In the data rows, zero lies at 4.5, halfway between 4 and 5.
Some points, one per row:
[7 4 6 9 1 7 3 8 8]
[3 5 5 3 6 4 6 0 5]
[5 4 5 4 3 5 2 3 7]
[9 5 7 5 3 5 4 5 7]
[4 5 4 3 4 5 4 4 4]
[9 5 7 8 2 6 2 8 7]
[1 5 4 2 7 3 7 1 2]
[2 4 5 5 7 4 6 3 2]
[1 4 5 4 5 2 7 3 0]
[7 5 8 3 5 4 5 2 6]
[7 5 5 6 4 6 3 4 8]
[4 4 2 4 3 5 4 6 4]
[1 6 2 3 7 3 5 4 1]
[1 4 6 1 7 3 7 1 2]
[4 5 5 2 6 3 4 3 3]
[2 4 2 2 4 5 5 4 2]
Then 22 other points, each followed by its number:
[4 4 6 2 6 3 4 2 2] 0
[5 4 6 6 4 5 5 5 5] 1
[8 6 6 9 2 6 3 9 9] 2
[3 6 5 7 7 4 6 5 4] 3
[7 4 5 4 3 5 2 5 6] 4
[3 4 3 2 5 5 5 4 4] 5
[3 3 3 4 4 5 4 5 4] 6
[2 5 6 3 7 2 6 2 3] 7
[5 5 5 8 4 6 3 6 6] 8
[4 5 5 5 5 4 6 3 6] 9
[4 6 4 5 5 4 5 2 4] 10
[8 6 5 9 3 6 2 8 7] 11
[4 5 4 4 6 4 5 4 4] 12
[5 5 5 4 4 5 4 2 9] 13
[2 5 4 4 8 3 7 2 2] 14
[9 3 7 8 2 6 4 6 9] 15
[2 6 6 2 5 4 6 0 7] 16
[7 4 6 6 4 5 4 5 7] 17
[5 5 2 6 2 6 2 7 5] 18
[5 4 5 8 3 6 4 8 6] 19
[8 4 5 6 3 5 4 7 5] 20
[7 4 5 7 2 7 4 7 8] 21
Which three of these numbered points are nearest to each point below, ignoring the direction in which the first points spread most? Their numbers follow each, nearest first.
[5 5 4 4 5 5 5 4 5] > 12 17 5
[3 6 5 4 8 4 6 1 4] > 14 9 10
[5 4 6 4 5 4 6 4 3] > 1 17 20
[5 7 6 7 5 4 7 5 6] > 3 2 14
[2 4 6 3 6 3 7 0 5] > 9 15 13
[5 2 5 4 5 5 5 3 5] > 15 17 1
[5 3 3 2 5 2 5 6 1] > 20 4 6
[6 4 4 5 2 4 4 8 1] > 20 18 6
[7 4 4 5 3 5 3 8 3] > 20 6 18
[1 5 4 3 6 3 6 3 1] > 1 12 8
[6 4 5 3 3 4 3 5 4] > 4 0 20
